In the rows, 128 means zero.
The rows below fall into families. The same turns and mirrors carry the whole set onto itself and the rows of a family onto each other. For each named row, which other rows are in its family? Write them in the order they are listed.
These 32 rows form 4 families of 8 rows each.
Boz: [126  86 136 139 155 146  98 106 113 110 141]
Med: [151  86 119 161 140 119  99 108 133 116 109]
dobu: [116  91 115 143 121 156 118 129 141 121 128]
bomu: [108 115 141 119 146 133 125 138 111 115 122]
Tulu: [164  88  98 153 141 136 106 110 127 117 125]
fize: [146 115 105 143 130 127 127 145 144 120 121]
Gazel: [113 116 117 145 123 149 120 137 137 127 133]
Mibav: [157  84 122 130 164 119 112 114 103 109 113]
tusob: [110 119 110 141 126 157 110 137 133 121 129]
vun: [132  93 121 123 139 169 117 121  97 110 118]
bera: [158  88 125 128 165 112 109 106 115 108 108]
sodad: [135 108 114 144 141 102 110 128 148 121 131]
zes: [156  88 108 145 144 118 110 104 143 110 122]
tur: [121 120 116 107 153 150 125 137 111 115 129]
dalig: [147 115 103 135 132 123 137 142 126 123 102]
deru: [113 122 129 132 129 149 125 124 143 117 131]
gado: [113 119 127 121 146 151 112 142 105 119 114]
nive: [129  80 134 128 163 142  97 100 106 117 118]
gem: [146  97 109 119 149 163 130 124 105  96 115]
zilu: [155  85 106 132 162 120  99 120 103 115 107]
Sidep: [124  87 136 131 162 140 106 105  92 113 124]
pirop: [125 104 131 153 142 107 103 126 132 137 130]
nidu: [157  82 113 157 149 120 109 105 133 110 127]
Tuk: [133  97 120 121 148 166 111 117  99 110 107]
tuvel: [126 101 123 135 159 132  97  98  91 113 123]
ludur: [116 121 125 119 142 150 126 144 105 125 121]
zuna: [144 107 112 132 132 134 125 145 154 116 113]
buzug: [139 101 120 115 134 163 100 117  99 103 128]
kib: [137 125 102 138 131 126 120 146 140 114 122]
ripok: [139 106 118 150 147  98 118 128 142 123 131]
Zegup: [157 109 125 129 166 112 114 121  97 111 120]
sek: [132 104 116 150 154 106 121 128 145 128 111]

Which other rows belong to the same family as buzug? Med, tur, deru, zilu, tuvel, zuna, sek
Which other rows belong to the same family as Boz? dobu, bomu, Tulu, dalig, gem, pirop, Zegup
Which other rows belong to the same family as vun? fize, Gazel, Mibav, Sidep, nidu, ludur, ripok

The rows below fall into families. The same turns and mirrors carry the whole set onto itself and the rows of a family onto each other. For each named row, which other rows are in its family? Write them in the order they are listed.
These 36 rows form 6 families of 6 rows each.
Toda: [140 117 128 115 126 180 108 133 116 114 142 152 110 126 158  82]
zadom: [122 118 131 106 116 164 117 139 114 117 150 151 108 113 162  78]
Lok: [121 120 133 120 158 122 127 121  97  92 113 142 133 111 123  91]
Vare: [104 123 140 134 150 148  92 152 102  81 114 156 134 109 158  82]
keb: [101 118 120 128 148 135  99 149 106  79 115 160 134 104 153  80]
Nuvap: [ 95 123 115 123 143 145 114 133 123  88  84 125 127  88 135  88]
nef: [114  91 135 138 109 187 108 120 121  93 118 140 110  89 146 105]
duzo: [108 122 155 132 159 122 114 128  98 113 111 143 123 112 128  82]
fanip: [116 122 154 122 119 158 131  93 112 132 123 143 114 104 144  96]
zomiz: [111 106 132 114 122 162 133  95 122 137 126 151 113 100 136  89]
sovo: [108 125 116 149 145 138  97 119 115  94  92 117 117  93 136  83]
padu: [116 127 126 136 157 121 110 124  99 105 117 137 127 124 127  88]
nifiz: [138 128 130 118 126 168 123 105 118 134 132 147 108 111 138  84]
topa: [106 112 133 148 128 140  90 127 119 100 102 119 120  78 129  90]
genol: [101 123 130 113 154 124 128 129 107 100 102 134 129 111 122  91]
difiv: [119  95 148 114 109 151 111 134 108 101 143 155 103 117 160  98]
rab: [122 109 136 115 109 166 113 134 115 114 141 148 110 129 170  86]
vatif: [113  99 134 103 120 165 119 132 117 119 139 159 112 126 159  86]
Dor: [115 110 147 138 141 117 107 129  99 105 129 134 127 112 113  97]
Nep: [120 122 133 127 115 158 132  93 115 134 134 149 115 103 142  92]
Sulif: [116 113 126 131 144 145 108 129 119  88  86 111 120  86 136  84]
Karul: [114 112 155 109 118 167 117 131 108 108 137 153 118 129 172  92]
Vuv: [132 120 121 130 124 199 108 112 127 115 122 141 111 100 150  88]
devem: [105 113 131 137 128 140  82 149 104  76 132 152 133  99 146  93]
gis: [106  94 123 123 118 195 116 121 130 109 117 145 118  98 151  93]
rep: [102 112 125 142 142 140 101 132 123  93  88 123 118  84 142  78]
nelib: [118 102 129 130 121 197 116 128 128 109 125 124 114  96 147  87]
volen: [114 125 118 115 141 134 100 147 104  73 113 149 128 101 160  82]
buvis: [109 110 144 133 113 195 111 112 118 104 109 139 121  93 162  98]
luru: [ 97 122 119 110 142 139 112 152 108  76 108 147 136 112 147  89]
loti: [114 110 139 138 161 120 123 128 105 102 109 142 130 114 119  88]
vuk: [100 124 142 148 147 149 100 124 118 101  86 130 123  78 140  80]
nelun: [119 102 129 141 113 199 118 112 126 107 119 131 120 102 151  99]
vugol: [122 108 143 126 109 146 124  95 111 121 129 151 104  88 130 103]
samo: [108 126 112 139 144 143  87 141 104  75 114 147 132 114 156  83]
Zoke: [123 121 133 122 126 167 134 101 113 132 141 147 119  95 127  90]

Which other rows belong to the same family as Zoke? zadom, Lok, Sulif, nelib, volen
Which other rows belong to the same family as samo? zomiz, sovo, padu, vatif, gis
Which other rows belong to the same family as rep? keb, rab, Nep, loti, nelun
Which other rows belong to the same family as devem? nef, topa, difiv, Dor, vugol

